In the rows, zero is written as 128.
Rotation paths and how fast each direction turns (degrees a step):
Each turn is a multiple of 5 degrees from 10 to 175, or 0.
Each row of a path follows its step; steps can be skipped.
Path 1:
step 4: [133 119 126 128 141 132 128 130 119 128 134 139 121 142 136 127 126 125
 131 135 123 133 126 131 120 132 130 132 126 119 119 119 119 124 123 126
 127 126 135 122 133 124 135 128 128 136 118 127 116 130 123 136 131 116
 125 132 114 129 123 135 132]
step 7: [126 123 131 129 128 129 135 129 118 125 128 126 128 136 130 126 125 129
 138 132 136 124 134 127 114 136 134 134 115 131 121 129 128 135 138 131
 135 130 132 129 124 129 132 132 127 127 125 116 112 134 131 139 142 130
 131 120 116 129 125 116 126]
step 13: [127 130 127 137 132 126 129 126 130 136 126 129 126 135 134 136 126 134
 132 132 126 137 132 126 120 141 132 133 124 138 125 128 130 120 133 138
 135 136 126 125 122 135 131 141 137 136 136 129 131 122 144 124 124 136
 133 125 112 132 131 125 139]
step 17: [122 121 128 123 135 131 123 122 132 129 137 134 124 142 124 128 127 134
 118 143 125 130 131 130 128 131 138 138 139 133 131 129 135 126 121 127
 128 115 124 125 126 141 138 130 117 136 118 127 122 134 123 136 128 128
 131 133 127 126 124 132 131]
step 18: [119 136 131 122 135 135 131 124 128 129 121 126 128 140 122 143 123 124
 115 128 132 118 120 132 124 138 128 130 125 117 127 126 136 133 136 129
 124 129 128 122 125 131 141 134 134 132 141 122 127 125 121 132 131 133
 125 130 117 133 136 127 124]
step 21: [131 123 121 117 126 134 124 130 120 118 126 124 123 144 133 132 126 121
 130 124 124 132 126 128 126 126 132 131 129 121 115 121 132 135 132 127
 123 134 119 120 134 124 129 137 126 130 133 130 130 126 134 129 124 132
 125 127 110 129 132 146 138]
step 23: [121 119 135 123 139 126 121 132 117 125 130 130 130 137 123 126 125 120
 132 129 130 137 133 125 124 128 126 139 130 112 137 119 126 126 126 122
 127 120 130 123 123 130 136 137 135 136 132 127 127 130 118 122 127 125
 125 142 124 129 124 121 142]
step 24: [129 124 127 118 125 145 137 132 124 123 132 136 140 138 133 135 134 127
 128 125 128 129 120 135 118 128 134 133 121 120 128 124 130 131 133 134
 129 128 134 122 120 127 132 131 120 131 116 119 130 122 139 123 130 137
 128 125 118 137 124 122 129]
step 25: [125 134 132 126 139 120 120 138 121 140 136 133 126 134 127 128 140 132
 130 136 129 123 134 124 120 133 133 136 123 134 122 135 136 117 124 121
 137 126 130 128 126 131 137 135 123 128 129 132 127 126 131 122 130 133
 116 115 119 131 128 121 137]
step 28: [126 130 127 129 136 125 135 130 128 124 134 136 125 139 117 129 138 120
 128 134 131 127 133 116 122 128 132 150 130 140 129 127 129 119 140 135
 129 132 128 131 122 131 124 125 135 132 134 134 134 133 134 136 127 126
 121 131 127 127 120 129 136]
[129 131 127 127 126 128 128 128 127 126 130 130 130 127 127 127 129 133
 127 126 127 130 126 127 129 128 129 130 128 131 130 128 129 130 128 128
 130 131 130 128 128 131 129 126 129 129 126 128 129 128 127 126 127 125
 128 131 126 131 128 130 131] | 95
[128 124 129 129 130 127 132 132 130 126 127 132 130 126 129 129 130 129
 129 127 130 128 129 127 129 127 130 129 127 126 129 127 128 129 129 128
 127 130 127 128 131 125 128 128 129 129 127 127 127 128 129 129 130 127
 126 132 129 127 124 126 127] | 90
[127 132 127 128 128 132 129 126 129 127 124 128 126 128 127 127 129 129
 127 130 131 127 130 126 130 127 129 129 129 127 127 129 132 130 131 129
 129 128 127 129 129 129 126 125 126 128 130 127 128 132 125 131 131 126
 128 128 127 127 128 128 127] | 35
[130 124 128 125 129 124 128 127 127 129 126 128 126 129 127 128 129 126
 129 128 124 126 126 126 129 127 128 129 129 128 127 127 127 127 129 130
 128 128 128 127 129 127 124 125 127 129 126 127 131 128 126 130 128 128
 128 132 129 129 129 131 130] | 60
[128 129 129 131 129 128 128 126 131 127 126 131 129 128 127 130 128 127
 126 131 124 130 128 130 127 126 127 130 128 131 128 130 127 125 127 127
 128 130 125 129 126 128 131 125 129 129 130 129 128 126 129 130 129 126
 129 128 128 129 130 130 124] | 25
[130 125 129 132 129 129 127 126 124 133 128 128 127 126 130 129 125 129
 130 128 130 130 129 126 127 129 126 130 129 129 131 130 126 128 126 130
 128 129 127 130 129 129 129 128 127 128 129 127 128 130 128 130 128 126
 128 129 127 131 128 127 128] | 115
[130 127 128 130 130 126 128 128 129 128 126 126 128 128 127 127 128 129
 128 129 128 129 127 126 127 125 127 127 128 129 126 128 132 130 127 127
 130 126 129 129 131 128 132 126 128 126 127 127 124 128 130 129 126 133
 129 129 127 128 128 130 129] | 80
